Each row has a name. Each piece below is followed by the name of the row it came from, unless a question asks for something else. Each question is about the rows just above it. Places in a row count from 1.

z_559: -2.270  -2.270  6.810  0.903  0.774  0.879  6.779
z_228: 6.590  6.568  -0.360  -0.456  -0.321  -0.449  -0.359
z_167: 5.793  5.746  2.343  -3.632  -3.645  -3.543  2.335
z_36: -0.287  -0.297  5.824  -0.091  -0.188  -0.091  5.797
z_475: 1.481  1.511  0.957  4.886  5.041  4.758  0.948
z_466: 4.019  6.569  -0.872  3.905  4.114  3.802  -0.872
z_775: -5.374  -5.310  5.199  8.084  8.115  7.877  5.170
-0.360 is at row and place => z_228, 3
Where in the named rows is 6.568? => z_228, 2
Does one of the named rows hold 5.198  8.084 side by side, in this order? => no
Row and place of -3.632 in the named rows: => z_167, 4

z_699: 3.501  -7.307  -7.338  -5.550  -8.506
z_719: -7.308  -7.307  -7.338  7.410  -8.506
z_266: -7.306  -7.415  -7.364  7.673  6.748
z_727: -3.925  7.446  7.523  -7.401  8.188
-7.308 is at row and place => z_719, 1
Does one of the named rows hold -7.415  -7.364 side by side, in this order? => yes
Does one of the named rows hold 8.188  -7.401  7.523  7.446  -3.925 side by side, in this order? => no
Does one of the named rows hold -7.307  -7.338  7.410 side by side, in this order? => yes
Row and place of 7.523 in the named rows: => z_727, 3

z_63: -3.922  1.405  6.001  -3.380
z_977: -1.147  1.596  8.932  2.262
z_312: -0.641  1.694  8.734  2.118
z_523: -0.016  3.325  7.962  4.593
z_134: -0.148  1.183  9.188  4.004
z_460: -0.835  1.584  3.283  3.581
z_146: -0.835  1.584  7.815  3.581
z_832: -0.889  2.047  8.526  4.402
z_40: -0.433  1.219  1.597  2.816
z_961: -2.997  2.259  3.912  -0.609
Does one of the named rows hold -0.016  3.325 side by side, in this order? => yes
Where in the named rows is 1.596? => z_977, 2
Is -3.922  1.405 printed in one of the named rows, side by side and in this order? => yes

z_974: 1.899  -4.375  -1.574  -9.099  -0.756  -2.431  -0.856  -1.383  -0.707  0.690  1.145  -5.067  -0.211  2.113  1.264  -1.555  -3.175  -1.520  0.299  -2.967  -2.157  1.219  -0.898  -1.123  -1.968  -3.015  -0.568  -3.312  0.499  -0.964  -1.820  -1.628  -1.491  -4.335  -3.869
z_193: -2.069  -2.393  4.142  7.091  -2.423  -0.302  -1.285  -1.240  1.739  2.201  -1.383  4.327  -0.267  2.136  -1.781  -1.687  1.819  1.870  -1.854  -1.909  -1.116  -3.965  0.813  0.121  -1.133  -3.084  -1.845  -0.747  0.388  -2.289  -2.316  -0.706  -0.449  -1.086  2.209
z_632: 5.653  -3.940  2.651  -4.929  -0.659  0.680  -3.037  1.772  -3.587  3.845  1.658  -0.148  -4.691  3.394  1.334  -2.130  -3.777  -3.832  -0.574  -2.149  -1.698  0.215  1.734  0.481  0.307  2.635  3.012  -6.184  -2.277  0.113  1.316  -1.416  0.915  -0.275  1.756
z_344: 0.458  -1.416  1.191  -2.004  0.225  -3.015  -3.322  1.378  -3.779  2.489  -1.655  -0.843  -1.918  -0.207  -0.054  -1.234  -2.799  0.701  0.426  0.239  0.624  -1.124  -0.009  1.165  -1.725  -0.507  0.627  -5.108  -0.840  2.996  1.894  -1.183  -0.761  1.407  -3.310
z_275: -1.733  -1.037  0.941  2.148  0.573  0.246  -0.546  -4.582  1.966  1.529  -2.090  0.065  3.023  -0.196  -0.625  0.015  1.394  -0.126  -1.416  0.413  -0.517  -2.241  -2.134  2.498  -0.968  -1.679  -4.085  -0.374  1.339  -1.971  -2.855  -0.174  -0.249  1.118  0.254
z_456: -1.588  2.494  0.759  8.096  -1.554  -1.525  0.940  -1.330  3.010  1.153  -1.749  1.935  -0.437  -1.125  0.672  -2.456  2.276  0.090  -0.350  2.986  0.577  -4.021  -0.516  5.184  -0.963  0.508  -3.273  1.117  6.162  3.002  -1.446  -2.707  -1.494  0.669  -2.877
z_639: 2.472  2.782  0.592  3.684  3.224  -1.793  -1.851  -1.220  0.905  0.722  -1.066  2.054  -3.198  0.909  2.858  1.039  -0.939  -4.813  -0.959  0.430  -1.834  -2.190  0.667  3.937  -0.794  4.151  0.763  1.168  1.878  -3.897  1.399  -1.271  3.592  0.310  2.585
Is 0.669  -2.877 printed in one of the named rows, side by side and in this order? => yes
Row and place of 1.118 in the named rows: => z_275, 34
-1.555 is at row and place => z_974, 16

z_434: -2.076  7.329  -7.636  -5.495
z_920: -0.679  -4.212  9.063  2.498
z_362: -5.197  -3.375  7.328  -3.853
z_959: -1.958  3.617  -7.748  -5.354
z_380: 6.436  1.931  -4.249  6.590
z_112: 1.864  -3.635  7.881  5.298
7.328 is at row and place => z_362, 3
Row and place of -7.636 in the named rows: => z_434, 3
Does one of the named rows hold -2.076  7.329  -7.636  -5.496 side by side, in this order? => no

z_465: -6.486  -8.621  0.604  8.556  -1.968  8.984  8.248
z_183: 6.782  6.641  -9.365  6.581  -9.210  8.249  7.988
z_908: -6.611  -6.487  9.193  -6.647  8.983  6.067  -5.781
z_236: 7.468  7.519  3.588  -8.861  5.536  8.719  -8.522
z_289: 6.782  6.641  -9.365  6.581  -9.210  -5.793  5.706
Where in the named rows is 8.983? => z_908, 5
Row and place of 8.248 in the named rows: => z_465, 7
Row and place of -6.487 in the named rows: => z_908, 2

